In the data rows, 128 means zero.
Some points:
[146 164 106 110 129 151 129 152 245 148  91 132 185 154 137 118 109 183
 140 130 108 172 158 107 139  85 110 146 151 124 152  37 133  78 119 133
 121  38  89 151  51 134 147 136 102 172  86 147  77  96 101 157 131 126
 135 128  88 121 113 100 112 163 128 130]
[213  73 149 127 109  64 154 107 112 118 115 155 145 138 123 110 177 128
 144 104 104 103 105 121 120 106 130 179  97 118 137 118 115 116 126 119
 134 137 162 127 200 125 148 108 113  99 134 124 114 131 110 165  84 134
 114 150 151 108 167 132  96 163 111 140]
[ 76 107 140 138 130 141 120 145 114 101 112  86 134 121 139 134 143 108
 166 119 129 108 118 154 105 101 113 117 149  98 121 101 103 121 128 156
 130 154 108 128 189 127 119 158 121 126 140 157  88  81 128  94  92 136
  76 103 160 105 201 147 143 144 111 120]
[107 155 106 124 131 113 127 121 108  89 110  64 136 105 135 106 113 140
 154 116 146 108 116 119 150 207 111 159 143 160  94 127 107 124 128 106
  95 173 112 148 128 149  76  83 126 145 139  97 126  99 158 127  51 116
 167 122 129  87  65 137 105 169 126 140]
[126 117 126 105 136 115  81 120 183 126 217 146 130 165 137 166 119 120
 110 108  26 214 183 109 184 128 255 137 140   0 110 155 150 203  79  92
 127 163 122 121  54 133 107 131 105 142  94 143 125 132 151 136 126 142
 121 133 140 123 106  97 255 153   8 124]
[145 106 149 146 147  94 142 138  91 123 153  87  91 137 161 142  46  95
 133 120 147 106 149 132 160 122 145 130 136 108 157 139 116 110 155 134
 118 157 112 156 118 120 151 161  82  94 158 101 115  94 151 143 114 101
 159 134 114  86 126 122  88 135 134 114]
[133 128 136 132  70 150  95 120 121 122 112  89 169  72 164 160 110  64
 111 157 115 110  85  55 151 161 167 115 145 147 133 158 159  67 123 129
 136 174 118 148 131 160 111 121 126  91 134 159  88 102 147 175 170 155
  95 125 141 120 155  62  95 166 176 104]
[120 108 159 105 133 134 128 123 120 173 124 130 121 136 119 121 171  99
 147 121 133 132 142 147 134 142 119 207 161 141 113 144 104 137 124 102
 117 149  83 115 170 149 129 161 101 138 143 156 143 112 119 115 137 127
  90  45 108 112 241 132 106 112 129 129]
[ 95 135 119 122 124  61 132 131 103 107  77 129 116 139 135 131 100 133
 149 123 151 119  83 123 175  95 148 121 134 166 131  99 165 132 130 147
 116 234 134 129 151  91 151 138  59 132  52 123 229  97  87 147 154 163
 162 125 134 213  97 141 134 152 148 135]
[114 106 177  95 145 133 139  90  86 112 113  88 123 120 159 149 136 127
 150 106 147  87 125 124 122 129 152 124 176 155 145 113  96 143 113 131
 131 122 122 131 114 115 103 137 122 139 148 155 133 157 114 148  78 115
  98 139 140 131  59 148 118 155 149 138]
[182 102 103 136 128 172 192  80 147 127 152 216 117 126  74 189 150 105
 113 137 139  95  69 156  86  65 145 136 106  72 124  79 168 114 121 126
 115 185 134 141 182  84  69 136 154 163 129 115 142 120 170  83 104  87
 153  51 106 125 130  99  82 101 128  82]
[118 105 126 110 113 109 125 155 255 138 144 142 112  98 142 109 106 118
   0  71 133 190 137  34 118 107 121 118 148 141 101 146 101 166 184 138
 126 109 128 131 159 139 104 133 112 103 148 142 138 134 135 139 144 109
 118  77 134 122  56 209 151 150 101 123]
[135 164 132 107 130 134 114  82  96  82 117 143 105 128 124 145  94 147
 152 115 107  71 130 132 118 128 130 137 140 122 113 154  91  80 137 131
 131 121 114  97 147 143 130 121  84 139 148 154 123 103 131 152 190  95
 123 109 128 112 123 147 123 107 129 167]
[149 165 152 119 134 141 113 165  77 145  68 125 116  71 198 142  54 105
 132  86  70  84 157 183  92 117 141 114 115 134  80 142  77 123  83 122
 101 114 112 129 144 109  93 137 204  98  52 103 158 123 132 189 125 133
 159 140 130 173 139 141 127 157 126 103]
[225 125 122 135 110 128 112 111 130 188 128 104 100 120  78 134 178 162
 158 113 133 126 149 131 143 126 137 117  65 137 118 152 113 119 137 142
 173 137 202 147 158 105 127 126 139 168 114 145 120 108 140 130 125 122
 145 101 147 104 157 136 109 137 142 111]
[123 113 130 229 131 125 138 124 110 115 255 105 134 110 130 131 111 131
 139 143 206 115 133 146 214 153   0 130 131  82 133 202 209 105 124 133
 146  71 111  79 122 134  99 109 188 125 117 122 117 118  34 127 140 146
 123 126 146 255 125 141 114 130 135 134]
[113 127 113 228 125 138  97 152 105 130 212 108 115 113 158 140 108 143
 175 159 155 107 111 130  82 110  69 118 140 155  29  82 201 255  98   7
 126 160 130 138 129 145 244   0 119 126 144 127 127 107 149 142 156 105
 114 117 131  98 112  80 161 132 166 136]
[101 179 121 115  58  73  95 155 130 174 154 151  87 132  48 174 198 102
 127  83 115  84 109 136 100 161 144 107  85 134 157 117 107 124 143 113
  67 125 157 123 101  95 153 155 116 114 144 132  92 135 132 101  25 140
 157 101 133 154 135 149 118 140 135 165]
[151 135 122  94  97 115 180  97  93  80  98 138 112  86 132 132 116 133
 189 132 164 106 132 133  92 126 152 141 191 139  86 140  99 124 138 163
 150 133 166 162  90 131 107 140  93 111 138 114  93 145 115  87 160 133
 135 110 109 140 219 115 160 144 120 123]
[ 91 117 109 114 149 139 149 141 101  95 128 148 111 167 142  65 153 193
  94 121 126  91  89 193 140 223  99 123 155 141 159  77 115 142  90 131
 159 101 136 121 125 169 124 177 142  82  57 130 129 115 134 128 184 101
 179  98 115 115 113  95 131 156 126  43]
[118 129 135 113  96 213 143 146 130 115  96 125 119 125 118 163 105 140
 103 100 204 255 120 145 107 124 116 134  98 163 136 120 104 127 103 116
 130  96 107 117 133 132 117 150 102 114 152 135 137 132 135 143 135 117
 110 227 111 116  78 126 185 126  61 125]
[ 96 107  98 152 150 135 139 120 125 152 143  29 138 114 147 119 125 108
 147 156   0 122 110 176 120 126 153 121 128 192 101 134 129 100 135 148
 148 107 129 137 115 108 152 119 125  91 155  63 117 248  93  79 152 163
 119 110 147 121  91 104  96 104 137 109]
[ 94 106 110 105 142 185  87 102 203 122 108 131 141 190 143 142 121 130
  81 125 127 223 122  45  83 132 112 123 108 133  61  94  94 161 181 118
 147  76 130 126 100 139 108 155 123 160 118 120 125 110 117 146 128 120
 158 247 104 133 124 143  68 113  88 122]
[152 143 131 152 112 103 122 118  93 109  93 115 158 174 117 116 114 121
   0 216  97 158 158 178  44 154 168 134 122  97 134 190 255 255 255 100
 141   0 124 135 136 146 107  84 132 139 102 139 130 149 103 118 131 156
 112 103  95  76 144 255 199 177  79 149]
[111 127 113 112 154 129 184 149 166 119 112 142 141 209 142 125 111 104
  38 101 125 192 142 144 144 121  92 115 155 153 124 130 124  53   0 128
 124 122 139 151  75 148 126 114 119 192 152 137 136 123 149 131 132 138
 137 255 120 115 171 142 197 141 143 148]
[174 164 125  95 147 166 129 144  96 122 116  96 115 178  80  80 134 136
 120 117  98 106  93 114 153 123 128 109  15 143 159 135 127 143 134 132
  90 194 192 164 130 123 138 151 182  95 196 202 155 128  98  90  89 136
 128  96 119 130 170 137 133  58 141 123]
[129 113  68 112 156 116 101 121 110 125 141 139 178 119 160 114  79  85
 151 101 161 108 142 152 116 185 137 123  94  90 206 118  99 139 132 134
 127 165 112 152 172 192 123 169 130 206 138 121 142 185  93 130 148 143
  91 124 133 127  84 100 112 140 187 145]
[153 184 112 157 104 126 128  95  80 165  82 152 133 141 135  79 143  67
 140 109 162 101 135 114 121  82 152 124 136 114 162 147  92 167 106 151
 165 137  26  85  93 128 160 109 158 107 120 151 153 144 124  48 183  81
 152 147 190 114  83 106  90 170 118 117]
[117 149 138 145 125 129 113 153  94 144 138 110 137 149 124 134  91 186
 144 127  95 112 149 116 142 112  82 126 178  87 111 105 149 111 139 177
 129 181 138  95 134 145 107 151  86 123 138 145 121 255 170 135 140 149
 121 137 170 134 109 118  48 167 137 136]
[173  97 140 109 163 102  98 171  93 121 123 171 130 106  22 167 211 117
 148 129 131 121 166 118 117 126  89 114 104 132 151 140 120 121 128 139
 143 149 135 177 113 111 115 114 118 111 129 131 121 110 114 142 131 145
 154  85 176  86 137 127 102  87 102 132]
[140 154 152 135 189 160 127 138 107 151 111 139 130 119  81 115 233 123
 156  87 127 103 117 110  76  68 135 122 101 107 137 181 115 117 141 130
 163 103 150 126 200 129 139 150 113  82 173 105 136 116 171 157  85 157
 186 108  91 150 140 109 173 138 164 104]
[118 126 149  99 135 122 123 119 129 132 233 146 120  46 146 140 117 132
 179 255 140 119 105 126 110 119 109 135 140 133 131 133 126  92 107  66
 124 153 134 134 130 127 255 147 255 133 138  62 127 171 184 135 138 120
 124 133 117 141 103 251 146 141 126 133]
[110 101 193 193 120  99 128 150  95 166  88 135 170 117 190  84 132 136
 174 129 169  82 149 125 128 176 169 128 123 134 141 146 136 134  97 126
  76 157 198  80 148 124  86 104  76 161 110 151  88  94  91 101 213 156
 172 160 107 173  83 134 110  94  98 139]
[144 125 104 112 146 102 118 105  98 133 114 149 123 101 127 135 174 116
  89 150 140 103 140 114 177 131  76  88  40 140 108 122 102 159 130 187
 123 107 128 103 161  40 156 146  78 169 149 136 107 133 152 131  81 116
 122  78 118 103 181  77 114  93 135 130]
[ 83 124  99 104  81 108 138 150  93 125 140 112 111 151 157 152 123 162
 159 101 110 119 154  84 149 136 120 119 152 180 177 153 105 114 125  59
 151 128 109 114 152  86 104 117 255 138 119  47 100 113 110  95 156 150
 150  91  98  79 110 103 151 116 145 163]
[105 141 164 150 132 137 121 108  88 106 130 159 123 119 195 155 166 155
 143  87 135 135 108 140 128 134 137 130 134 140 150 146 105 109 129 148
 138 154 117 127  79 135 129 113 121 129 127 135 168 114 113 119 117 127
  73  74  97  92 160 153  95 133 131 142]
[137 156 122 118 121 147 127 123 203 138 120 132 106 132 152 120 124 183
  25 119 150 223 143 151 118 120 131 134 162 146 127  69 128 125 146 155
 131 149  95 121 130 140 108 131 136 103 150 131  98 113 137 142 133 133
 135 255 157 120 142 116 184   5 153 137]
[117  89 153  91 137 124 113 143 246 124 127 126 153 109 148 107  98 166
 126 130 133 126  91 155 135  84 123 122 126 138 141 143 129 102 141 125
 112  40 119 134  30 121 101 158 101 124  89 133 167  80 147 101 133 130
  91 201 146  96 137  76 135 108 156 133]
[ 91 111 121 103 131 100 141 118  98 159  82 138  94 142 126 113 106 135
 148 113 138 103 141 144 129 139 147 133 114 118 116 107 116  99 143 133
 155 146 131 136 106 163 109  85 149 128 180  98 124  97 155 137 173 116
  82 111 117 151  76 107 104 168 136 130]
[123 114  88 121 146 126 137 123 124 138 124 121 130 122   0  85 171 130
 210 116 107 115 151 106 190 115 171  80 145 121 148 108 157  99  83 180
 108  73 133  92 169 155 116 114 148 115 148 117 203 117 136 161  67 100
 122  90 111 105 176 137  90  41 117 161]
[100 156 135 178 134 185 168 144 239  93  48 194 138 145 114 106  77  79
 124 152 149 157 133 128 136 148 114 157 163 119 133 144  78 104 201 141
 105  98 147 120  77 101 155  95 105 120  46 144 115 134 119 121  93 108
  86 172 138 116 111  97 164  62 168 112]
Along one direction, these points spread out more than along any other. Take the direction at right angles to it along which they spread out most. Then take the direction at right angles to both along which they spread out most. Go by this last direction. How far along it is each point below, from 0 to 99? The average is 50, and the first point in the table lies past the average. One standard deviation of the points above along it is 16.
[107 155 106 124 131 113 127 121 108  89 110  64 136 105 135 106 113 140
 154 116 146 108 116 119 150 207 111 159 143 160  94 127 107 124 128 106
  95 173 112 148 128 149  76  83 126 145 139  97 126  99 158 127  51 116
 167 122 129  87  65 137 105 169 126 140] : 61
[110 101 193 193 120  99 128 150  95 166  88 135 170 117 190  84 132 136
 174 129 169  82 149 125 128 176 169 128 123 134 141 146 136 134  97 126
  76 157 198  80 148 124  86 104  76 161 110 151  88  94  91 101 213 156
 172 160 107 173  83 134 110  94  98 139] : 67
[174 164 125  95 147 166 129 144  96 122 116  96 115 178  80  80 134 136
 120 117  98 106  93 114 153 123 128 109  15 143 159 135 127 143 134 132
  90 194 192 164 130 123 138 151 182  95 196 202 155 128  98  90  89 136
 128  96 119 130 170 137 133  58 141 123] : 39
[146 164 106 110 129 151 129 152 245 148  91 132 185 154 137 118 109 183
 140 130 108 172 158 107 139  85 110 146 151 124 152  37 133  78 119 133
 121  38  89 151  51 134 147 136 102 172  86 147  77  96 101 157 131 126
 135 128  88 121 113 100 112 163 128 130] : 63
[182 102 103 136 128 172 192  80 147 127 152 216 117 126  74 189 150 105
 113 137 139  95  69 156  86  65 145 136 106  72 124  79 168 114 121 126
 115 185 134 141 182  84  69 136 154 163 129 115 142 120 170  83 104  87
 153  51 106 125 130  99  82 101 128  82] : 39
[ 96 107  98 152 150 135 139 120 125 152 143  29 138 114 147 119 125 108
 147 156   0 122 110 176 120 126 153 121 128 192 101 134 129 100 135 148
 148 107 129 137 115 108 152 119 125  91 155  63 117 248  93  79 152 163
 119 110 147 121  91 104  96 104 137 109] : 53
[129 113  68 112 156 116 101 121 110 125 141 139 178 119 160 114  79  85
 151 101 161 108 142 152 116 185 137 123  94  90 206 118  99 139 132 134
 127 165 112 152 172 192 123 169 130 206 138 121 142 185  93 130 148 143
  91 124 133 127  84 100 112 140 187 145] : 63
[135 164 132 107 130 134 114  82  96  82 117 143 105 128 124 145  94 147
 152 115 107  71 130 132 118 128 130 137 140 122 113 154  91  80 137 131
 131 121 114  97 147 143 130 121  84 139 148 154 123 103 131 152 190  95
 123 109 128 112 123 147 123 107 129 167] : 58
[133 128 136 132  70 150  95 120 121 122 112  89 169  72 164 160 110  64
 111 157 115 110  85  55 151 161 167 115 145 147 133 158 159  67 123 129
 136 174 118 148 131 160 111 121 126  91 134 159  88 102 147 175 170 155
  95 125 141 120 155  62  95 166 176 104] : 66
[137 156 122 118 121 147 127 123 203 138 120 132 106 132 152 120 124 183
  25 119 150 223 143 151 118 120 131 134 162 146 127  69 128 125 146 155
 131 149  95 121 130 140 108 131 136 103 150 131  98 113 137 142 133 133
 135 255 157 120 142 116 184   5 153 137] : 57
[118 126 149  99 135 122 123 119 129 132 233 146 120  46 146 140 117 132
 179 255 140 119 105 126 110 119 109 135 140 133 131 133 126  92 107  66
 124 153 134 134 130 127 255 147 255 133 138  62 127 171 184 135 138 120
 124 133 117 141 103 251 146 141 126 133] : 36
[105 141 164 150 132 137 121 108  88 106 130 159 123 119 195 155 166 155
 143  87 135 135 108 140 128 134 137 130 134 140 150 146 105 109 129 148
 138 154 117 127  79 135 129 113 121 129 127 135 168 114 113 119 117 127
  73  74  97  92 160 153  95 133 131 142] : 55
[123 114  88 121 146 126 137 123 124 138 124 121 130 122   0  85 171 130
 210 116 107 115 151 106 190 115 171  80 145 121 148 108 157  99  83 180
 108  73 133  92 169 155 116 114 148 115 148 117 203 117 136 161  67 100
 122  90 111 105 176 137  90  41 117 161] : 45
[118 129 135 113  96 213 143 146 130 115  96 125 119 125 118 163 105 140
 103 100 204 255 120 145 107 124 116 134  98 163 136 120 104 127 103 116
 130  96 107 117 133 132 117 150 102 114 152 135 137 132 135 143 135 117
 110 227 111 116  78 126 185 126  61 125] : 55
